One vector is turned by the same rotation once a tick. Each row is the vector after some number of ticks, and that number follows the row.
The counts run from 0 to 579.
[156  87 117 164 109 148  94  89 155 123 154 121  84 141 168 100 158  96
 107 104 134 114 131 164 138 106 129 136 158  95 142  96] : 125
[161 171 130 131  70 156 138 114 161 131 100 119 109 144 131 135 178 112
 124 159  84 130 149 139 115 171  99 139 147 127 115  80] : 368
[116 111 150  80  87 124 163 120 130 126 137 109 116 125 143 146 106  98
 112 145 122 141 163 101 192  66 117 117 121 127 175 142] : 42
[119 125 124 162 158 136 169 110 137 148  85 102 112 121 127 128  72  97
 122 109 154 107 117  77 113 187 142 134 122 147  99 126] : 420
[167 138 159 113 112  89 169 116 172 152 182 178  93 125 114 124 127 107
 104 126 133 128 115 105 122 121 109 154 133 166  82 111] : 356
[109 117  84 124 114 159  75  76 158 146 135  91 125 127 165 141 105  93
 128 127 117 164 140 107 111 113 146 157 156 150 100 153] : 271
[106 170 143 127 130 123 122 108 123 158 118 120  81 148  97  76  80 148
 112 138  79  93 130 160 135 127 138 113 188 151 136 118] : 311
[105 106 173 167 115 118 152 139 118 139 138 174  91 125 141 114 151 156
  90 119 103 142 145 151 111 124  71 126  98 135 167 110] : 246
[109 141 144 157 126 115 182 115 177 121 154 153 112 128  94 120 128 167
 109 128 144 181 141  99 111 132  72  96 112 177 107 138] : 104
[165 166 149 121 145  83 159 144 149 158 178 177 118 137 111 124 115  67
 105 101 144 131 121 160 133 115 124 137 111 138  90 139] : 352
[111 152  81 152 124 174 106 102 134 142  81 121 150 139 145 173 149 144
 123 121  97 135 134 163  91 167 129 169 110 129 103 151] : 18
[121 124 146  81 142 145 154 121 124 142 127  94 116 146 147 186 166 166
 109 128  98 136 108 108  94 120 102 186  96 168 138 128] : 152
[110 125 112 129 122 147 158  95 118 119 111 150 114 103 138 121  62 112
 121 127 103 127 181 127 188 149 167  91 166 122 132 149] : 176
[131 119 143 156 189  78 123 127 137 107 156 157 127 126 117 145 140  87
  78  79 140 157 112 136 131  87 129 155 117 118 110 162] : 345
[ 95 154 127  86 130 131 147 133 129 132 126 154  99 113 169 121 155 127
 154 159  88 140 118 146  99 179 108 180 109 175 114 113] : 504
[154  94 146 126 138 169 162 150  80 145 116 101 107 136 181 172 104 108
 102 115 110 132 107  75 108 135 120 136 112 153 124 138] : 283
[ 99 165 129  78 157 137 155 136 112 126 112 135 130 128 163 169 152 125
 139 138 103 154 110 129 108 151 113 187  83 165 112 155] : 149
[104 111 101 126 217  89 121 159 163 136 120 107 151 138  93 107 105 118
 118 131 158 153 146 163  94 110 118 145 118 130 131 126] : 203
[144 128  99 129 136 181 126 180 133  72  59 114 140 138 118 124 119 126
 114 131 157 156 112 123 125  87  80 105 131  96 126 100] : 331
[101 154 133  70 162 136 153 120 122 115 129 112 118 134 167 164 159 147
 143 139 100 162 120 120 104 153 108 181  93 167 127 154] : 150
[103 171 141 145 133 151 152  91 182  89 127 162 105 116 111 124 152 157
 116  84 134 153 165 121 133 160 106 132 128 110 111  73] : 113
[183 176 158  97  98 119 177 129 176 152 170 144  98 130 130 101 136  97
 126 139 133 132 130 130 122 146 103 133 149 153  99 104] : 358
[ 86 141 134  94 133 137 177 118  96  80 114 136  96 125 151 125 101  94
 136 129 119 135 110  90 200 117 151 100 126 150 129 151] : 541
[171 136 119 104  84 107 174 130 191 161 142 171 118 135 102 151 148  96
 119 165 118 136 149 132 134 147 128 135 125 156 101  95] : 361
[179 127  77  89 164 154 131 121 150  79 135 164 120 125 134 125 124 146
 131 146 133 126 100 152 128 124 164 128 181 125  87 149] : 578
[109 133 121 131 200  91 108 152 150 142 109 147 147 117  86 115  82 126
 106 111 152 142 126 135  80 108 111 179 123 125  96 126] : 205
[ 85 124 125 132 155  74 120  70 139 145 117 136 102 130  76 111 102 151
 105 153  81 101 146 139 147 124 154 144 178 153 138 148] : 308
[183 161 141  99 101 112 179 125 185 146 177 135 104 135 118 115 142  99
 128 151 127 143 151 144 131 155 112 117 139 156 111  96] : 359
[157 124 114 180 132 111 128  86 154  91 139 147 110 116 162 116 145  59
 115  95 160 133 130 153 168 126 135 133 130  99 111 154] : 484
[ 83  71 107 130 166 108 134 164 131  91  82 103 119 156 116 110 134  96
 135 160 138 136  98 143 139 102 115 104 106 134 165 106] : 193
[ 89 116 151 157 155 120 135 131 132 167  84  94  85 152 120 101 101 101
 112 115 115  96  98 100 105 151 124 146 135 163 132  73] : 59
[107 125 165 157 105 128 157 159 115 153 124 182 101 130 143 110 149 147
  96 111 108 137 145 178 118 132  74 138  80 120 165  97] : 247
[174 115 101 105 184 157 153 168 141 133  81 119 135 123 124 101  78 139
 128 138 150 113 148 152 111 159 132 129 162  93 133  95] : 71
[ 90 137 134 100 124 140 154 102 160 124 160 168  78 126 161  96 145 163
 136  98 141 129 127 173 124 111  98 163 117 120 148  97] : 254
[121 107 139 206 117 105 152 132 126 119 115 160 132 127 125 134 160 112
  95 148  93 169 172 166 132 150  86  97  96 144 151 155] : 240
[132 141 141 154 119 103 138 131 119 122 135 156 109 153  86 133 137 136
  96 140 118 136  69 110 120  78  95 105 132 186 106 187] : 95
[128 112 108 149 132 116 156  60 157 164 121 120 132 126 108 158  79 153
 109 116 128  95 174 126 145 139 166 130 134 131 138 172] : 167
[194 131  95 117 130 135 152  92 162  75 149 148 118 139 114 162 164 120
 116 135 120 134 108  99 149 129 156 107 169 145  75 151] : 224
[129 144 107 115 133 167 137  80 155 144 105  80 106 146 151 138 145 187
 144 114 131 108 111 152  85 147 110 174 121 137 147 148] : 515
